In the rows, zero is written as 128.
Each path below is one point turned by a fixed rotation once a step. After each direction that follows a path, write how fast that rotation turns it, in degrees each step (0 if it stays still).
Each turn is a multiple of 5 degrees from 10 to 175, or 0.
Each row of a path follows its step; steps can be skipped.
path 1
step 0: [127 146 133 132 126 138 128 126 133 124 135 136 135 127 130 132 118 118
 132 135 119 125 128 133 120 128 127 119 124 128 123 134 118 125 130 125]
step 1: [129 134 138 131 133 135 135 115 126 115 126 135 125 134 125 129 127 120
 130 141 121 132 123 137 127 126 128 121 126 126 127 128 128 119 128 138]
step 2: [122 138 125 130 133 131 126 117 120 117 119 124 116 135 129 123 128 130
 128 134 124 136 130 128 126 141 132 119 133 128 125 118 130 123 128 131]
step 3: [120 149 124 124 131 127 125 127 130 130 131 123 124 126 132 125 125 128
 134 133 119 126 133 123 116 141 133 118 130 130 125 129 122 125 123 124]
step 4: [128 142 141 123 127 128 130 123 131 128 134 137 130 123 131 127 122 121
 133 137 115 127 128 133 121 126 127 121 132 129 125 135 113 122 131 131]
step 5: [129 139 137 131 125 138 129 116 120 112 127 140 125 131 124 127 125 120
 126 136 126 135 124 133 127 127 127 120 131 127 125 123 124 126 136 131]
step 6: [125 141 122 135 132 136 131 120 126 116 122 122 121 132 123 128 131 123
 132 136 124 134 128 128 123 141 127 117 125 125 124 120 132 124 122 125]
step 8: [121 144 136 120 129 129 126 119 127 125 133 138 127 128 138 124 119 130
 131 134 121 128 125 129 121 124 134 120 135 130 125 133 118 124 134 135]
step 9: [132 144 135 127 127 142 135 127 118 114 128 135 128 127 125 123 128 123
 129 141 121 129 128 130 125 128 126 118 132 133 126 123 125 133 130 129]
step 10: [128 138 131 135 130 130 127 121 125 120 124 126 121 130 114 129 130 114
 130 138 120 133 134 133 123 144 127 121 125 128 128 124 126 121 124 126]
Directions:
[129 130 125 129 126 124 126 128 129 128 128 125 126 128 126 131 131 130
 128 129 127 124 128 127 131 134 128 127 129 125 127 130 129 129 132 131]	90
[130 130 124 130 126 133 128 126 127 125 129 127 131 127 130 126 127 130
 131 128 128 125 128 125 127 128 129 131 131 130 125 126 131 128 129 124]	115
[125 130 131 127 129 127 127 134 132 131 129 130 128 124 130 127 127 129
 132 127 131 127 127 128 127 128 129 128 132 128 123 128 128 129 130 128]	85
[128 131 133 126 127 127 129 128 125 129 129 128 128 124 127 124 131 126
 123 127 128 125 128 125 128 131 129 131 130 132 130 126 126 127 127 128]	65
[127 127 127 128 127 127 128 126 126 132 126 130 127 128 131 129 125 132
 130 129 129 127 126 122 127 130 126 129 127 127 129 129 122 129 125 127]	85
path 2
step 0: [116 125 121 128 121 128 130 113 131 136 135 128 122 126 122 134 135 124
 131 125 126 120 130 119 122 126 132 124 129 126 131 109 132 133 134 129]
step 2: [133 132 121 122 123 111 134 120 125 132 124 130 122 128 128 129 125 125
 133 134 137 119 132 137 125 125 136 118 133 126 142 124 121 130 132 127]
step 3: [137 123 120 125 135 123 124 137 136 129 128 129 127 134 131 128 123 129
 117 126 130 116 123 119 123 137 133 122 131 115 127 115 130 128 137 126]
step 4: [123 126 113 131 130 134 128 113 133 128 131 138 127 128 132 138 127 130
 126 139 134 128 131 132 132 127 142 133 138 120 126 124 125 131 137 131]
step 5: [131 125 120 130 127 129 132 134 133 127 130 124 129 128 116 133 133 129
 125 120 148 119 122 122 137 123 133 132 126 128 137 124 123 139 133 123]
step 6: [129 133 121 130 123 127 134 126 131 129 133 138 114 123 125 132 120 127
 128 128 126 134 129 117 125 128 139 121 123 132 141 114 124 133 132 139]
step 7: [126 121 117 127 130 120 133 122 133 131 126 123 135 136 129 131 118 126
 124 136 138 124 129 118 142 132 123 121 124 134 127 113 131 124 130 129]
step 8: [128 123 108 128 121 127 126 130 129 126 124 128 116 126 133 134 126 126
 128 135 137 117 129 128 120 128 136 123 139 131 132 128 120 124 119 129]
step 9: [134 113 126 131 131 126 122 130 129 130 123 137 124 129 135 135 128 132
 121 125 133 120 124 129 128 126 125 124 132 132 140 115 133 135 144 121]
step 10: [116 134 121 131 131 132 133 120 131 135 131 131 116 134 134 138 126 118
 121 122 137 132 118 127 131 137 136 125 136 122 130 123 130 135 127 128]
Directions:
[121 131 130 132 129 127 130 128 127 128 132 130 127 129 124 127 130 128
 129 124 129 131 126 126 129 124 128 129 127 129 130 126 128 130 127 129]	70
[128 128 130 129 130 128 127 129 125 125 130 132 126 132 132 126 128 128
 128 129 133 128 125 129 125 130 129 133 131 125 127 130 129 127 132 126]	60
[127 129 130 128 128 127 130 124 133 125 127 129 128 127 126 125 124 130
 124 124 128 128 130 128 125 128 125 129 129 131 127 132 127 127 129 126]	0
[128 130 127 126 129 130 127 128 127 126 134 133 127 128 130 132 124 129
 127 130 125 128 130 132 126 125 128 128 127 128 130 129 126 127 125 131]	160
path 3
step 0: [124 117 121 140 120 131 128 133 126 131 118 134 130 132 127 132 126 124
 136 140 124 120 112 130 125 123 124 125 130 141 136 138 130 122 128 121]
step 1: [130 134 128 133 128 118 136 138 137 128 127 123 131 143 135 130 138 123
 124 128 134 121 127 145 126 125 137 131 125 116 127 132 134 124 135 125]
step 2: [129 125 128 115 125 130 132 126 111 128 128 128 123 133 116 127 120 123
 127 124 131 130 145 143 126 125 120 131 130 121 125 121 130 129 135 133]
step 3: [132 124 128 119 123 118 133 124 134 130 122 136 125 122 124 133 122 125
 134 124 129 128 116 127 116 123 113 133 134 145 136 128 124 130 122 129]
step 4: [134 136 117 127 141 114 124 141 133 128 130 130 131 121 131 135 137 118
 118 133 129 134 120 131 133 126 135 130 126 127 136 139 129 131 129 129]
step 5: [129 119 117 128 133 135 130 127 114 121 121 120 131 142 130 139 127 127
 121 130 120 130 141 132 134 129 117 121 122 122 128 134 130 129 130 129]
step 6: [130 130 140 131 127 122 143 122 132 129 114 131 117 132 138 138 125 129
 131 125 123 120 130 130 123 130 122 125 132 137 124 117 139 133 123 125]
step 7: [133 133 124 127 136 120 128 132 127 137 127 148 122 120 127 123 127 130
 126 138 127 132 128 137 132 117 142 133 124 127 136 115 131 130 127 130]
step 8: [141 120 113 138 128 131 126 124 127 122 124 122 136 134 120 127 122 133
 130 127 129 139 130 130 124 116 122 126 124 121 140 128 119 124 122 121]
step 9: [135 129 140 134 131 127 135 131 129 121 125 110 124 124 135 145 118 118
 127 124 141 125 126 127 128 134 127 132 132 129 132 126 130 123 124 123]
Directions:
[131 133 131 131 129 124 129 129 129 127 129 126 126 125 127 127 130 125
 127 124 128 130 129 129 127 130 131 126 132 128 126 129 131 130 127 125]	140
[128 128 133 128 130 128 128 125 125 128 125 123 130 127 130 129 127 130
 130 126 126 129 127 130 128 129 127 129 130 125 129 127 128 128 132 133]	100
[125 129 126 124 129 127 130 126 128 126 130 128 130 125 128 132 130 128
 122 126 126 130 127 123 130 130 125 126 127 131 127 131 130 130 130 129]	55
path 4
step 0: [133 121 126 132 135 123 131 140 126 131 131 135 121 133 134 141 139 130
 133 126 122 139 129 138 113 125 132 136 128 125 114 127 126 133 121 135]
step 2: [131 134 131 127 130 132 136 132 130 129 137 121 130 137 132 139 136 134
 128 114 122 124 120 136 132 139 129 142 140 128 118 127 136 124 136 124]
step 3: [123 124 125 125 130 123 119 138 126 124 131 136 133 141 132 141 134 128
 137 122 119 136 118 121 129 134 122 144 132 138 124 124 124 121 133 125]
step 4: [128 133 130 122 143 126 118 132 124 123 135 128 124 137 138 136 126 122
 134 130 128 141 117 129 119 126 140 133 138 137 126 129 136 130 125 120]
step 5: [124 130 131 123 120 124 122 124 139 127 131 122 137 131 129 132 132 126
 139 116 133 131 115 126 121 122 144 135 145 129 126 135 133 124 126 126]
step 6: [131 127 127 125 126 121 119 132 134 130 120 123 139 123 134 134 121 128
 129 123 125 115 117 122 130 133 133 143 139 136 121 130 133 135 131 114]
step 7: [133 117 126 119 130 116 124 129 127 132 130 131 133 122 130 132 127 126
 141 126 111 133 123 116 115 131 132 132 131 130 116 126 129 140 128 122]
step 8: [133 133 135 123 127 128 124 124 124 124 122 140 135 123 141 125 135 121
 139 125 125 127 124 120 112 127 138 128 133 137 136 133 132 144 126 128]
step 9: [136 129 126 119 127 131 136 126 127 127 127 123 140 126 130 126 142 133
 126 120 129 118 131 123 120 131 140 132 141 128 122 135 141 143 132 130]
step 10: [129 120 114 124 123 125 130 133 121 128 117 139 143 133 127 134 138 129
 129 124 127 119 130 116 126 130 128 145 127 126 124 132 128 137 125 130]
Directions:
[132 129 129 130 128 126 129 130 126 125 131 124 127 129 128 130 126 128
 127 130 127 129 129 129 130 127 130 125 127 125 125 130 134 131 131 126]	155
[126 127 122 129 128 125 127 129 129 127 125 128 127 128 125 132 130 130
 127 130 126 127 130 127 130 130 124 128 129 132 124 129 125 130 130 126]	100
[127 123 126 129 126 125 129 126 130 130 132 129 126 128 126 128 130 131
 127 123 127 132 129 125 125 126 129 128 129 124 128 129 129 126 131 129]	155
path 5
step 0: [131 130 144 126 116 129 140 130 133 130 126 136 135 124 122 124 129 120
 125 134 140 132 122 126 126 122 128 120 114 133 131 118 132 137 133 125]
step 2: [130 125 137 131 132 141 133 115 130 118 129 126 131 136 125 130 140 136
 129 134 119 128 121 126 123 121 125 131 135 117 137 128 137 130 120 131]
step 3: [130 142 128 135 115 133 134 114 132 136 123 132 126 119 118 129 128 123
 131 134 129 123 124 120 121 123 133 117 119 123 133 125 129 127 133 136]
step 4: [141 133 144 126 133 120 140 133 128 133 136 123 129 129 118 132 130 121
 126 129 119 124 134 130 135 127 129 131 117 122 133 133 118 129 139 129]
step 5: [131 111 140 125 125 129 137 124 137 121 129 134 132 127 128 138 130 134
 126 139 130 136 127 137 130 127 127 129 124 119 137 123 140 137 128 125]
step 6: [120 145 142 131 122 133 128 123 136 129 126 136 134 135 122 121 126 122
 139 136 127 128 126 128 122 122 133 125 121 133 133 118 135 130 120 122]
step 7: [125 138 139 129 129 126 145 122 122 125 131 116 127 133 122 136 132 126
 126 129 116 120 123 120 122 127 128 127 132 114 130 131 118 130 124 123]
step 8: [138 119 133 127 126 137 132 121 126 127 127 124 123 121 116 127 136 134
 129 135 127 123 125 127 128 124 130 124 128 118 145 126 139 133 139 140]
step 9: [133 136 140 139 122 125 131 119 141 142 128 139 134 128 121 132 129 118
 130 134 128 130 137 138 132 122 129 127 120 127 129 127 129 125 135 131]
step 10: [136 129 146 123 128 126 143 132 132 121 137 131 133 132 131 129 123 129
 125 134 120 129 120 126 128 127 126 131 113 118 124 130 124 134 123 118]
Directions:
[124 129 129 129 127 130 127 126 122 128 128 126 126 131 127 125 129 128
 128 128 128 126 126 129 124 125 127 128 134 127 129 126 126 132 127 127]	70
[131 129 127 130 127 124 127 131 127 129 130 128 124 127 126 130 131 125
 123 127 128 130 125 128 128 125 132 127 130 127 131 126 128 127 131 130]	80
[129 126 126 127 129 131 132 132 129 128 129 130 126 130 128 131 129 132
 129 131 132 126 124 126 127 126 125 128 129 127 124 126 128 129 128 130]	135
path 6
step 0: [134 131 127 135 137 132 124 129 127 124 131 140 121 131 124 128 138 144
 120 123 125 126 125 125 134 125 123 131 128 138 132 128 127 132 121 108]
step 1: [123 133 124 133 118 126 130 123 123 130 129 126 129 131 131 122 117 128
 140 118 112 135 128 122 114 127 118 125 117 125 133 133 132 137 126 121]
step 2: [132 125 120 130 124 137 135 135 127 137 138 117 134 116 117 130 125 127
 123 126 129 132 128 134 138 126 121 137 121 133 140 127 132 115 130 126]
step 3: [126 123 129 140 140 127 127 126 131 124 131 135 133 127 122 128 124 109
 124 130 108 125 125 129 127 125 131 114 133 137 130 130 124 123 133 129]
step 4: [118 127 136 132 140 129 131 123 132 120 127 134 132 118 134 126 122 142
 136 135 134 131 137 134 131 131 132 127 121 131 137 121 127 127 134 114]
step 5: [123 128 122 135 126 123 140 124 130 127 132 133 118 121 117 122 124 135
 129 119 125 112 126 126 130 133 118 127 130 126 117 136 126 131 116 118]
step 6: [130 125 129 127 126 132 139 130 120 137 143 120 137 129 126 126 110 124
 126 129 128 134 135 117 126 136 130 124 117 126 123 124 129 138 135 128]
step 8: [123 129 132 127 129 122 122 123 142 115 129 130 135 128 130 133 119 125
 135 124 124 126 122 135 127 134 121 111 126 134 119 114 128 134 136 131]
step 9: [132 137 126 133 133 124 134 125 134 128 130 127 128 124 127 132 124 152
 119 126 140 129 117 129 129 133 138 127 123 124 123 130 131 119 129 119]
step 10: [127 134 134 132 120 121 126 117 130 132 144 123 120 136 123 121 132 118
 132 124 127 123 129 113 124 126 127 119 122 122 118 135 132 123 125 123]
Directions:
[130 127 122 129 125 129 129 131 131 129 129 124 127 132 127 124 126 127
 130 130 129 124 128 124 127 131 130 129 127 128 131 129 129 127 129 127]	85
[126 131 130 125 130 127 132 127 130 128 129 132 129 127 128 124 131 129
 130 131 130 125 128 126 130 126 129 126 128 128 127 133 127 127 132 128]	65
path 7
step 0: [133 124 135 129 135 127 126 122 112 130 123 136 122 119 131 113 133 118
 137 124 129 135 130 125 131 121 135 127 125 132 130 141 138 121 133 123]
step 1: [135 120 120 123 122 122 139 127 139 125 132 129 110 129 134 126 131 124
 139 116 131 133 130 135 128 122 126 123 133 133 127 117 128 122 130 120]
step 2: [126 126 116 132 133 121 115 132 123 129 121 126 126 135 131 130 115 118
 140 138 126 129 139 130 137 124 124 125 126 133 123 127 132 134 122 114]
step 3: [132 135 125 138 123 134 127 120 134 121 123 129 125 125 138 122 128 118
 121 123 129 146 136 133 129 117 124 124 116 127 126 133 131 130 119 135]
step 4: [134 130 121 126 119 118 124 135 137 132 132 127 120 142 133 119 122 129
 130 134 137 128 119 131 131 125 132 133 124 129 145 137 131 121 120 129]
step 5: [123 135 133 139 124 131 129 137 130 139 130 133 135 139 122 120 132 114
 135 128 119 131 121 126 135 121 131 125 123 141 123 120 134 125 124 128]
step 6: [130 131 127 129 127 131 130 136 142 137 124 141 125 127 138 140 128 135
 126 127 118 136 126 130 118 117 115 132 127 139 132 137 127 130 126 124]
step 7: [124 119 140 128 123 130 115 125 128 127 125 135 126 129 137 127 126 121
 128 140 125 128 119 138 132 136 131 134 120 136 127 133 118 114 123 121]
step 8: [119 119 123 120 135 144 129 131 128 136 136 134 126 125 133 115 125 127
 124 124 131 144 129 122 130 123 128 134 123 136 127 120 129 118 132 132]
step 10: [127 130 136 124 131 135 131 113 122 138 122 128 120 136 136 124 121 107
 124 130 123 128 136 135 127 126 130 132 138 132 123 132 135 127 131 123]
Directions:
[130 124 129 126 132 130 126 130 127 125 128 131 126 126 127 125 129 130
 129 131 127 129 132 131 124 129 128 124 130 130 127 127 127 124 131 127]	45
[129 132 133 128 131 129 126 125 128 128 127 128 128 126 128 125 132 126
 126 130 128 129 131 126 134 128 128 129 129 131 129 124 129 130 128 128]	145
[129 126 132 128 127 129 129 125 129 128 133 127 123 129 129 126 128 126
 130 130 133 126 124 129 128 126 128 128 130 126 129 129 125 126 129 129]	110
path 8
step 0: [128 134 133 126 129 127 116 136 127 128 119 136 118 127 123 130 134 113
 117 132 127 125 126 122 116 130 114 130 125 131 129 126 131 139 122 121]
step 1: [126 125 126 130 134 125 115 125 130 123 125 135 132 123 130 127 134 120
 121 129 134 121 135 138 142 138 131 127 123 121 140 115 122 136 129 130]
step 3: [132 128 122 134 137 135 131 135 127 132 128 128 129 133 128 130 122 117
 134 135 129 125 134 141 129 114 126 114 140 124 132 119 137 130 132 120]
step 4: [122 135 125 130 129 126 137 126 128 127 125 117 122 121 127 131 136 117
 128 125 113 130 133 132 138 120 141 126 124 119 114 122 132 125 125 126]
step 5: [129 131 130 113 128 135 122 130 124 135 137 124 123 128 126 121 133 129
 126 130 109 129 143 128 124 128 127 135 139 130 126 125 129 127 140 123]
step 6: [113 135 128 127 127 126 126 134 114 127 135 125 129 130 143 128 136 130
 124 133 131 129 131 117 124 132 139 122 126 129 130 124 135 139 131 116]
step 7: [133 141 130 128 139 126 116 137 121 117 132 123 127 130 132 128 129 131
 125 125 130 122 137 128 129 125 134 139 115 123 137 140 131 120 129 130]
step 8: [133 124 134 137 129 138 123 149 133 126 127 126 133 135 130 122 130 124
 125 128 132 141 121 121 129 130 129 136 128 116 130 128 125 130 139 123]
step 9: [122 135 117 139 139 122 136 137 130 116 128 132 130 120 128 130 121 120
 128 122 131 127 130 127 127 142 129 127 143 122 127 134 128 125 136 133]
step 10: [125 127 119 130 119 126 119 134 139 124 120 131 132 128 120 142 130 124
 123 132 120 133 131 129 117 126 131 139 139 121 126 129 135 122 118 126]
Directions:
[128 129 128 128 126 128 130 128 131 124 129 128 127 125 127 129 134 130
 129 128 128 125 128 129 132 129 129 130 128 131 129 130 129 122 127 125]	135
[126 125 123 129 129 128 130 128 130 127 131 125 129 128 128 126 126 124
 128 128 125 130 126 127 129 125 123 126 130 125 127 131 126 125 127 128]	65
path 9
step 0: [125 129 128 123 121 128 131 126 143 130 124 124 139 138 126 119 132 136
 126 131 133 141 120 132 115 138 129 128 130 132 128 123 122 135 129 133]
step 1: [125 128 132 117 124 129 131 132 129 128 130 131 130 141 123 133 127 130
 130 131 120 122 115 125 136 144 137 135 129 136 132 120 126 131 116 130]
step 2: [134 130 138 129 125 132 125 122 135 135 133 116 137 141 123 133 123 134
 134 131 118 124 120 126 126 121 129 128 137 124 119 118 129 128 130 129]
step 3: [135 120 128 125 119 134 129 137 138 134 125 127 132 125 125 120 133 132
 125 132 121 133 113 137 117 133 132 127 135 130 131 122 125 129 132 140]
step 4: [120 125 132 122 126 126 124 129 124 130 131 122 129 137 130 127 126 146
 132 130 125 131 113 131 128 140 139 126 129 133 128 130 123 133 115 126]
step 5: [127 135 138 125 121 136 130 129 133 132 130 131 138 146 126 145 131 134
 130 127 126 130 123 126 120 127 135 136 133 126 126 121 130 129 132 132]
step 6: [130 128 125 132 121 130 132 140 136 131 131 123 127 126 118 128 130 135
 138 135 113 117 117 132 124 133 130 131 136 128 128 122 121 126 132 136]
step 8: [125 126 130 118 119 140 134 134 130 134 129 130 136 135 131 137 134 147
 127 128 128 128 123 131 119 124 139 132 121 123 134 129 122 131 129 128]
step 9: [113 132 128 132 118 125 126 137 129 122 129 128 130 136 129 136 132 131
 142 135 122 119 118 126 119 135 127 130 134 126 123 127 119 127 127 136]
step 10: [135 130 120 130 131 137 122 132 119 137 135 125 126 135 112 134 128 129
 137 125 123 128 115 129 119 131 133 131 122 124 121 126 132 132 130 137]
Directions:
[127 128 129 126 125 123 129 129 126 126 129 127 128 125 128 130 130 128
 127 130 125 123 127 130 132 128 127 127 129 131 131 131 126 131 126 131]	140
[128 127 125 126 130 125 124 130 128 126 128 128 125 128 126 127 125 126
 130 129 128 131 124 129 128 134 128 127 124 132 128 129 128 125 130 129]	120
[128 129 129 126 129 127 130 124 127 130 129 127 129 126 126 131 130 128
 128 126 128 129 122 125 129 126 128 125 126 129 124 131 133 126 128 126]	130
